Here are some numbered points:
[ 0.4  1.1 -0.2  1.3 -0.1 -0.6 -0.1  3.6] 0
[-2.5 -2.4 -1.7  0.   0.9  0.3  1.2 -1.3] 1
[-0.3 -3.4  1.4 -1.2 -0.1  0.2  1.2  0.6] 2
[ 0.   0.4  0.3 -1.2 -0.4 -1.4 -2.6  1.4] 3
[ 0.5  1.3  0.2  0.  -0.6 -0.4 -0.1  1.8] 4
[ 0.2  1.7 -0.2  0.  -1.1  0.9  1.2  1.8] 5
[ 0.4  1.2  0.4  1.3 -0.6 -0.1 -0.1  0.1] 6
[ 0.5  0.2 -2.2 -1.2  0.7  1.1 -1.3 -0.7] 7
[-0.9 -1.2 -1.   0.   0.9  0.6 -0.1 -0.6] 8
[ 0.5 -0.5 -1.6  0.   0.6  0.1 -0.1 -1.2] 9
[ 0.1 -0.9  1.  -1.2 -0.8  0.7 -0.1  1.3] 10
[ 0.4 -0.7 -0.3  0.  -0.3 -0.8 -0.1  0.4] 11
[-1.2 -0.7 -1.5 -1.2  1.6  1.4 -0.1 -0.8] 12
[ 1.1  1.3  1.9  1.3 -0.8 -1.1 -0.1  0.5] 13
[ 1.5  0.3  0.4  0.  -0.3 -1.  -0.1  0.4] 14
[ 0.5 -0.2 -0.5  1.3  0.  -0.1 -1.3 -2.3] 15
[-0.7  0.7 -0.7 -1.2  3.2  2.6 -0.1  0.1] 16
[-0.1  0.  -0.3  1.3 -0.3 -1.4 -0.1 -0.2] 17
[-2.2 -0.3 -1.3 -1.2  0.8  1.1 -0.1 -0.4] 18
[ 1.8  1.1  0.5 -1.2 -1.1 -0.7 -0.1 -0.7] 19
[ 0.1 -0.7 -0.4  0.  -0.6 -0.7 -0.1 -0.1] 20
New points follow, each followed by the numbers of its three nearest points above, looking only along the 3 directions in which the numbered points spread most, nearest first.
[-0.6 -0.1 -0.1 -1.2  0.1  0.2 -0.1 -0.5] 8 20 11
[ 0.2 -0.2  0.1  0.  -0.5 -0.7 -1.3 -0.4] 17 20 11
[ 1.4  1.7 -0.7 -1.2 -0.9 -0.9 -0.1  0.4] 6 3 19
[ 0.4 -0.6  0.2  0.  -0.1  0.  -0.1  0.9] 11 10 20
[ 0.   0.6 -0.4  0.  -0.1 -0.1  3.7  0.2] 10 11 20
[-1.3 -0.1  0.2 -1.2  0.3  1.  -0.1 -0.6] 8 18 12
[ 0.2  0.3  1.4  1.3 -0.5 -0.4 -0.1  0.1] 14 19 17
[-1.1 -0.7  0.5  0.  -1.1 -1.  -0.1  0.8] 11 10 20
